The rows of X fall into a few groups, which share some directions, and each row is roughly a mix of its group's hidden directions.
X, 132 rows:
[[ 41  24   8 -13 -23 -24 -35  26  18  22]
 [ 17  -9 -25 -25 -16 -52   0  -5 -37 -17]
 [-17   1  23  27   9  16  24   7  25  56]
 [  2  34  21  31  42  26  14   7  27  15]
 [ -5   8  15  11 -26  34   6 -18  35  49]
 [-17  -8  14   4  16 -26 -21  38 -44 -31]
 [ 31  -1  -6  -8 -43  29  24 -17  40  -2]
 [ 36  -6   8  -9   1 -33  38 -14  -2 -44]
 [ 13 -22  -3 -12   8 -29 -18  21 -23 -57]
 [ 30  10 -11 -15 -49 -36 -22  20  12  15]
 [-10 -41 -18  -8 -17 -45 -14  15 -28 -24]
 [-37  15  20  11  35  32 -15   1 -37 -18]
 [-26  22  14  11  31  59  -3 -14  -5 -10]
 [  9  33  16   7 -15   4 -16  16  23  59]
 [ 20  57  -6   1   6 -13  20  41 -10  11]
 [ 25  30 -15  -2 -20 -30 -22  14  -8  50]
 [ -7  21  20  27   2 -10 -33  19  27  48]
 [ -3  34 -31   4  -2  30  36 -29  24  24]
 [-16  33   2  32  27  43  21  -7  24  14]
 [ 63  15  -7 -20  -5 -32 -12  10  -3  15]
 [ -9 -21 -21  -4  23 -13   2  -4 -31 -60]
 [ -6  22 -34  -9   9 -41  12   8 -50  -8]
 [ 18  19 -21 -19 -14 -43 -12   8 -37  33]
 [ 21  -3 -31 -26 -30 -39   3  -9 -40  -7]
 [ 11  38  29  24  32  15  -5   9  36  25]
 [-26  31  16  13 -25  39 -23   3  -9  38]
 [  9  40  14   3  22  59  10   9   3  14]
 [-28  40  16   4 -21  39 -39  10  -1   4]
 [ 36 -13  10 -24  -7 -51   2  21 -23 -19]
 [-28 -42   6  14  29  11  -1 -17  -4 -47]
 [-21 -24 -24  -6  17  23  -3 -15  -2 -60]
 [  8 -41  -4   6  24  54 -28 -11   1   5]
 [ 34 -15  -3 -12  27 -32   2  16  -3 -52]
 [ 28   3 -17  12   0  -4   0 -15  55  43]
 [  2 -20  40  -8 -53 -18 -12  21  -2  21]
 [ -1  11  45   5  -5  14 -23  13  48  29]
 [ 27  35 -24 -17 -31 -27  14  -2  -8  39]
 [-15  29  13  10  40  46 -18   8 -17 -23]
 [ 49   6 -40 -18  10 -33  19   5  17   0]
 [ 34 -15 -23 -31 -46 -11   4  -6 -26 -19]
 [ 11  46   8  -2  36   7  -7  31  -9  39]
 [-14   3  28  17  22  53   9   0  22 -32]
 [ 43  11 -23 -21   4 -42   4 -12 -17 -33]
 [ 32  -5 -10  24  48   2  24   2  32 -24]
 [-35  -5 -19   4 -24  38 -30 -28  21  21]
 [ 56  37  10  19 -13 -18  -4  20  18  -3]
 [ 33  12  40   0 -12   7  -3  31  47  -8]
 [-16  36 -13  23  -3  42  -9  -4  34  31]
 [-37  14   6   3 -31  56  -4 -16   3 -14]
 [-45  -7  38   8  21  33  -3   9 -19 -26]
 [ 33 -33  40   9  14 -30   2  18  11 -29]
 [ 55 -10 -12 -29 -31 -20   4  -8  24 -13]
 [ 12  24  33  12  -2  16 -21  37  32  34]
 [-34 -17  19  15   0 -34 -15  14 -51   0]
 [ 45  -2 -18 -26 -14 -45  -3 -10  -5  29]
 [ 22   5  27  -2  38 -43 -11  30  12 -22]
 [-26  25 -16   1 -14  27   4 -40  24  39]
 [ 22 -11  37  23  -1 -33  12   9 -29 -40]
 [-49   9  -7  20  34  36   0   5  12  27]
 [-32   8  22  24  62   0  -8   7   5  10]
 [-38  -6  15   8 -21  45 -19 -21  29  19]
 [-19  27  13  16  16  31 -26   2  32  42]
 [ 49  32   7   9  18  26 -12  19  26  24]
 [  5  13  18  -6 -45  12 -19   0  24  51]
 [ 18  -1 -25  -4 -25  19   9 -31  22  52]
 [ 32  11 -20  -6 -40  36  18   9 -11 -36]
 [-21 -21 -14   5 -47  29 -32  -7 -31   4]
 [ 20  -6   9 -11 -67  -5  -4  14  27  14]
 [-27  31  31  15  26  45 -16   2  -8  20]
 [ 46  13 -12 -19 -11 -39  15  26 -17 -25]
 [ 39   8 -27 -18 -18  15   5 -20  13  49]
 [ 43  35  15  -7  31   0 -25   8  15  32]
 [ 19  17  28   8 -10  22   6  -1  51  38]
 [-36  23   4  -4 -58 -27   0 -15   0  12]
 [-35  15  36   4  27  -8 -29   9 -39  14]
 [ 41   9 -40 -21  -6  -3  16 -29   9  34]
 [-43  -8 -20  21  12  33  15   3   9 -44]
 [-15 -41 -19 -26 -12  -7  24 -20 -31 -33]
 [  4 -41 -31  -7 -24 -34  30 -12   2 -27]
 [  1 -27  -7 -13 -33  28 -14  11  -9 -55]
 [-63   6  -7  32  26   4   5   0   0  21]
 [  6 -40 -13  -7 -22 -59   9   9  -9 -11]
 [ 39   9 -39 -26 -27 -31  10   3 -25   0]
 [ 41 -20 -24 -21 -31 -27  24 -11 -21 -17]
 [ -4 -35 -16 -22 -13 -15  19 -23 -27 -48]
 [-15  -6   8   3   6 -48  -3   6 -51  29]
 [  8  19  18  21  -2  24  17  18  30  55]
 [ 39  11   8  28   3  28 -31  39 -13  17]
 [  8  11   7  29  -5  33  -1  10  59  21]
 [-36   6  18  25  16  50  -8   3   5  33]
 [ 44  11 -36 -23 -18 -17   9 -32 -12  23]
 [-13  33  -1  15  20  40  42 -22  21   3]
 [-19  13  35  17 -10 -11  27  15 -53 -15]
 [-31 -11 -27  10   7  61   3 -17 -14  -3]
 [  8  -3  -1  -1  59   1  11 -17  37  31]
 [-23   9  15  -6 -16 -28 -27  15 -58   0]
 [-47 -21  -4  10  37 -21  13 -29 -21  12]
 [ 23  18  10   4 -11   3  -7  12  52  47]
 [-17 -14 -16   0  -5  23  42 -46   1 -33]
 [ 41   9  -9 -24 -42   5  14 -37  11 -17]
 [ 40 -32 -20  -8   9 -23  39 -18  27  -1]
 [ -4 -19  13   0 -56  36  16   7  24 -18]
 [ 22 -23 -31 -11 -15  27  37 -29  30  -3]
 [-35  44  23  23  -4  27  -1  11  -6  33]
 [-42  -1  12  30  51   9  19  -5  19  -1]
 [ -9 -17 -22 -30 -14 -35   6   3 -54   2]
 [-39   5 -26   5  27  42  -1 -34  14  11]
 [  6  -5  17   5 -40  -8  -6  -7  -9  64]
 [  3 -20 -11   3  39 -19  12   8 -27 -53]
 [ 31 -34 -25  -8   5 -41  37 -17  10   3]
 [-18 -18  14 -16   0 -45 -49  14  10  20]
 [  7  -8 -20  -9  16 -45   8   8 -41 -39]
 [ 11  22  24  -9 -39  35 -14  -7  29  34]
 [-27  -7  14  -2  -7 -48 -32   4 -43   6]
 [ 27 -20 -35 -55  -5   0   1 -21  19   2]
 [-58 -34   1  20 -17   3  31  -8  -2   2]
 [ 31   7 -31  -9 -40 -46  -6  18  -9  -2]
 [ 35   7 -13 -31 -48  -4   9 -34  12 -14]
 [-70  -1   9  17  25   9  -1  -3   5  18]
 [-38 -29  10   1   7   0 -39  27 -35  19]
 [ 29  -4 -24   8  -4  18  22   2  60  15]
 [ 14  28  27  15  51   7  -6   9  24 -30]
 [ 37   9 -36  -8 -26  28  32  14  27   8]
 [ 14 -14 -17 -43 -50 -21 -20 -21   2   0]
 [-17 -34  -4 -20  12  -5  22 -16 -26 -53]
 [-34  12   2   5  25   3  -6 -13 -63  -5]
 [-24  26  -4 -36 -20   8  -4 -30  32  34]
 [ 16  10   7  -4 -11 -31 -15   4 -15  65]
 [ 11  37  14  30   6  16  15 -26  50  -2]
 [ -7   3   9  24  12  19 -53   7  34  32]
 [-30 -14 -33 -11  10  -5 -16  -4 -46 -37]
 [-15 -32   6  12  32 -44  -3  19  33 -20]]

Each list below has one row that fits no group; the rest each fit one group, if only roughly. Name that row.
  * Q_557: [ 14  41 -21 -33 -30   1  13 -24   1  34]
  * Q_498: [ 41 -24  -7 -20 -10 -31  -8  18  -2 -46]
  * Q_252: [ 33  15 -43   0  -9  24  -4 -12  47  13]
  * Q_32: [ 33 -34 -13 -17 -46 -28  20  -3  14   1]
  * Q_518: [ 53  32 -18   7  -8   1   0 -13  39  17]
  * Q_682: [ 16  -6 -15 -15  -5  40  29 -52  10  12]
  * Q_312: [-34  19  43  19  -9   8 -35  14 -28 -14]
  * Q_699: [ 12  -7  -6  -2  22 -70 -19   9  12   6]
  * Q_326: [  5   4  15   9  59  -3   9  23  33 -27]
  * Q_652: [ 38  -1 -21  -4  39  21  27 -11  37 -12]
  Q_557
  * Q_149: [-16   9   5  20 -31  39  -7   6  19  50]
  * Q_462: [-51   6   6  22   0  48  18 -20  -1   7]
  * Q_845: [ 31   6  -3   5  25 -40   6  26  32 -36]
  * Q_89: [-44  17  18  25  41  30   1  13   4 -16]
  * Q_797: [-55  22   3  18  23  30 -13  -7 -27  -1]
  * Q_997: [-27   9   8  -7   2 -41  -6   9 -59   4]
  * Q_822: [ 26  -4 -16  -6  13 -41  47  -2  12 -32]
  * Q_545: [ 30   1 -39 -33 -33 -11   5 -33  17   6]
  * Q_91: [-13  10  25  -6  59 -25 -14   7 -27 -16]
  * Q_665: [  8 -14   0  11  -4 -57   1  37 -22 -27]
  * Q_959: [  5  -4   5 -18 -58 -31 -38  -3  -5   1]
  * Q_620: [-35  21  -6  11   5  49 -11  -7   4  42]
  * Q_233: [ -4 -15 -31   0 -47   5  17 -16 -38 -28]
  * Q_78: [  8  -1   5  -7  27 -52   3  15 -15 -47]
  * Q_744: [ 43 -13 -40   1 -11 -29  19   4   9 -34]
  Q_997
  * Q_515: [ -3 -19 -12   6  42 -50  22  27   1 -14]
  * Q_102: [ 50  -1 -12 -17 -22 -39  -7  11  30  12]
  * Q_846: [-29  -8   1 -15 -15   9 -57  22 -33   0]
  * Q_587: [  8 -11  25   1  10 -26   2  24 -34 -54]
  * Q_521: [-50  24   1  18  20  12  -3 -21  -9  41]
  * Q_853: [ 20  21  13 -24 -36 -41 -22  27 -14  16]
  * Q_623: [-12  32  30  25  28   8   7   6  34  38]
  * Q_372: [ 12 -14 -45   1 -17  -8  46 -24 -27 -11]
  * Q_538: [ 22 -24  -3 -23 -22 -47  -5  13 -33 -27]
  * Q_127: [ 29   3  -8  -3  -7  22  20 -16  61  20]
  * Q_388: [ -3  -7   2 -18  17 -12   9  -5 -43 -59]
  * Q_17: [ -8  -1 -12  -4  32 -37  -7  24 -49 -24]
  Q_587
  * Q_331: [-23  -8  -1 -15 -31 -17 -15 -14 -58  18]
  * Q_992: [-37 -10  28  -5 -16   2 -36  15 -40  25]
  * Q_701: [-47   1  13   7  38 -20 -30  17 -18 -21]
  * Q_747: [ 59 -23  22 -15 -22  -9   1   8  28  -9]
  * Q_896: [ 35  -8 -41 -25  -3  19  44 -10   9 -15]
  * Q_968: [ 25  -4 -29 -23  -9  53  -8 -19  30   1]
  * Q_133: [ 30 -13  -7 -18 -57 -16  19 -12  17  23]
  * Q_379: [ -6 -31 -13  14  39   1  32 -27   1 -40]
  * Q_494: [-53 -12   4  19  40  24 -17 -10 -15   9]
  * Q_319: [ 46  -7 -21 -17   1 -32  32  -3  15 -32]
  * Q_419: [-18 -25  13  -1 -22  54  18 -10  18 -32]
  * Q_733: [ 42  11 -15  -9  -9  18   1  -9  59   4]
  * Q_421: [  2 -10  -7 -14 -69 -21  12  -6  -1  22]
  * Q_715: [-32  14  33  26  46   2 -30  10  -9  -2]
  * Q_377: [-1 18 17  5 67 -7  1 28 16 -7]
  Q_715
  * Q_112: [ 25  44 -16   2  23   8  36   0  35  18]
  * Q_713: [-28  -7  50  18  28 -20 -11  27 -22   3]
  * Q_532: [ 23 -25   1 -26 -45 -33 -21  -3 -25 -15]
  * Q_330: [-12 -13 -13 -18  -9  -9 -21 -24 -63 -16]
  * Q_941: [ 11  38   6   3  20 -10 -22  19  -5  57]
  * Q_785: [ 38  -7  12 -43 -33 -28 -24  -5 -17   6]
  * Q_342: [-12 -23 -18 -15 -33  38  17 -20 -41 -13]
  * Q_389: [-60 -12   9   4   5  39   7  -9 -27   7]
  * Q_443: [ 26  -4 -15   3  39  -3  16   1  59   3]
  * Q_148: [-23 -55 -13 -16   3 -21  16 -17 -18 -30]
  * Q_358: [-32  32   1  14  29  14  22 -14  42  22]
  * Q_718: [-21  -3  19  21  -9   7   3   9  48  50]
  * Q_568: [ 20 -32 -21 -10  27   0  41 -12 -12 -40]
  * Q_435: [ 47 -10 -31 -13  -5 -19  33 -26  18  18]
  Q_330
  * Q_525: [ -4 -31 -12  11  35 -14  29 -23 -11 -45]
  * Q_299: [-19  24  27   2  29  41  36 -24   9   9]
  * Q_448: [-39  25  11  14  38  40  18 -20  -6  -9]
  * Q_855: [  4 -16  39   4   4 -38  -1  23 -46 -18]
  * Q_131: [ 41 -17 -28 -16  -6 -50  -1  12   0 -23]
  * Q_10: [-28 -30  18   6  -9  16   8  -4  -3 -61]
  * Q_771: [-13  15  20  27   4  45  -4  20  39  28]
  * Q_346: [ 30  19  -1 -12  18  51   0 -20  32  24]
  * Q_187: [ 16  12   1   9  49  12  19  25  40 -26]
  * Q_745: [ 40 -23  -9 -16 -19 -48   2   3  27  18]
  * Q_456: [ 35  -3 -38  -7 -33 -25   5 -14  25 -32]
  * Q_985: [-16 -24  13   1  10 -42   0  10 -57  -3]
  Q_448
  * Q_232: [ 10  11 -34   0  -5  28  26 -39  39 -17]
  * Q_162: [  8 -18  32   5  22 -52  11  13 -15 -34]
  * Q_621: [ -3  -5   5 -16  13 -40  10 -15 -60 -14]
  * Q_778: [ 42  -1  31  -5 -13  21 -18  17  43  21]
  * Q_408: [ 13  -2 -32  -9  15 -44  17   1 -48 -13]
  * Q_115: [ 16 -21 -35 -29   1 -23 -11  -3 -22 -48]
  * Q_530: [ 13  -9  -9 -15  -1 -47  -2  -1 -29 -51]
  * Q_598: [-51   3   7  19 -19  31 -27 -14   6  30]
  * Q_577: [-27 -27 -14   3  24 -32  -5   7 -29 -45]
  * Q_261: [  9  -3  -2 -13  42 -49   8  25 -14 -31]
  * Q_920: [ 14  14  19  41  45   5 -17  31  20  11]
  Q_621
  * Q_524: [-29 -10  32  32  -6  33 -12  -3  43  11]
  * Q_667: [ 50  27 -16  -4  -4 -18 -14  18  34  27]
  * Q_153: [ 20  -7 -19 -10  20 -55  19  23  11 -30]
  * Q_18: [ 55  20 -26 -10  12  -7  13 -28  26  10]
  * Q_720: [ 31   5 -31  -7 -44  37  22 -13  12  13]
  * Q_664: [26 26 -1 26 33 51 17  8  7  4]
  * Q_51: [-23  -5   6 -17 -24 -20 -20  -1 -60  21]
  * Q_390: [  1 -26 -12  -8  31 -39  15   3   8 -51]
  * Q_549: [-25 -10  -7 -13  -5 -10 -16 -10 -51 -47]
  * Q_763: [ 11 -45 -16 -11  -4 -29  40 -26 -20 -17]
  * Q_539: [ 21 -20   9 -34 -26 -38  -2   4 -41 -19]
  * Q_553: [ 12  42   0  -1  -8  29  26 -27  13  43]
  * Q_298: [  9 -23 -15 -20 -49 -16  -8  -1 -45 -19]
  Q_553
